In the rows, 128 means zero.
Rotation paths and how fast each direction turns (degrees a step)
Each turn is a multiple of 5 degrees from 10 to 175, or 0.
Each row of a path follows its step; steps can be skipped.
Path 1:
step 0: [123 126 124 128 126 127 122 133 130 124 130 114 129 134 132 122 121 120
 123 132 124 140 130 132 129 129 125 138 131 128 124 130 117 128 124 121
 137 117 109 130 143 124 107 135 124 130 131 137 126 125 135 135 120 130]
step 6: [135 129 131 128 135 127 119 140 129 123 131 125 134 131 123 127 130 123
 124 133 139 133 138 123 138 115 124 132 129 140 135 121 130 138 134 117
 141 131 124 128 118 126 118 138 129 140 121 129 127 113 122 135 125 132]
step 7: [131 132 127 137 117 121 130 137 127 133 133 134 122 118 125 129 126 128
 120 142 131 143 135 123 135 118 121 135 132 137 118 132 126 140 130 131
 134 128 123 141 138 126 122 128 133 124 138 134 142 131 128 132 123 138]
step 9: [133 130 134 116 136 131 122 130 126 129 140 116 122 124 128 126 124 122
 120 139 138 141 130 138 121 123 143 125 123 129 129 124 134 125 128 136
 143 132 124 130 123 126 119 120 121 138 136 134 124 124 131 119 136 133]
step 16: [133 136 131 125 120 124 109 144 136 128 120 122 124 139 120 124 130 129
 125 122 135 141 128 141 123 116 125 123 131 133 138 129 123 127 125 131
 139 126 134 126 125 122 120 123 118 121 132 135 133 125 132 126 124 136]
step 18: [133 128 133 132 127 121 129 128 133 114 130 138 134 121 119 117 112 127
 117 132 124 133 128 126 132 134 125 121 121 131 123 131 131 140 120 123
 142 115 118 134 121 122 121 122 136 130 135 134 125 118 133 132 130 130]
step 19: [131 133 127 133 132 125 121 134 139 129 130 142 119 129 126 124 128 117
 117 136 121 146 129 140 125 132 127 127 134 107 116 129 127 127 124 134
 138 124 129 125 131 127 129 124 135 129 135 126 124 133 127 118 130 140]
step 20: [129 119 131 119 132 130 128 134 129 125 123 136 125 129 136 128 136 122
 123 124 118 130 133 144 117 125 133 122 112 121 127 128 140 136 139 122
 141 127 131 126 130 132 111 129 119 139 129 120 120 130 128 127 122 132]
step 25: [124 123 132 115 123 125 127 134 132 135 135 135 122 125 133 125 125 132
 114 131 119 138 133 127 117 114 133 126 129 131 129 116 128 130 123 114
 139 121 110 128 119 121 128 126 136 118 135 128 133 133 129 132 133 137]
[128 129 131 126 127 127 129 129 128 127 127 128 126 128 126 129 128 126
 131 126 129 127 127 125 125 129 128 126 129 129 130 131 131 125 127 129
 127 132 125 127 129 126 127 123 123 129 127 128 129 127 128 126 127 129] -> 60
[125 129 128 127 128 127 127 125 127 129 132 129 126 127 129 131 129 132
 125 130 127 132 131 128 130 129 126 129 129 126 128 127 127 125 127 130
 124 128 125 126 125 129 126 127 127 129 127 126 128 126 127 128 127 129] -> 175
[129 127 127 128 131 129 131 127 126 126 128 123 129 127 128 127 127 126
 127 132 128 126 128 128 127 127 128 128 125 127 130 129 130 130 126 130
 128 128 126 129 128 129 126 130 127 130 124 128 127 125 127 128 127 127] -> 125
[130 128 130 129 128 133 130 129 123 129 128 131 126 129 127 126 125 128
 130 130 128 129 130 129 127 129 127 127 127 124 129 126 129 128 127 128
 129 130 127 129 127 127 126 127 132 127 129 125 131 131 129 129 131 127] -> 65
[129 128 127 131 130 126 127 128 131 131 130 128 126 130 127 127 128 129
 131 131 125 128 126 126 130 129 127 130 126 126 129 133 126 130 129 129
 128 127 127 126 132 128 127 127 129 127 128 127 128 128 132 128 127 130] -> 95
[129 129 127 127 127 127 130 129 127 126 128 125 127 130 129 128 129 129
 129 133 128 129 127 126 129 126 130 129 128 131 128 127 128 127 126 127
 128 129 130 129 125 130 131 125 128 130 128 126 126 133 131 128 127 127] -> 20
[132 127 128 130 129 124 128 126 128 130 130 129 130 129 129 128 126 127
 127 128 131 130 129 129 127 128 128 125 125 131 125 130 129 126 127 129
 125 125 127 129 129 126 129 126 130 129 128 125 127 130 124 127 128 127] -> 70
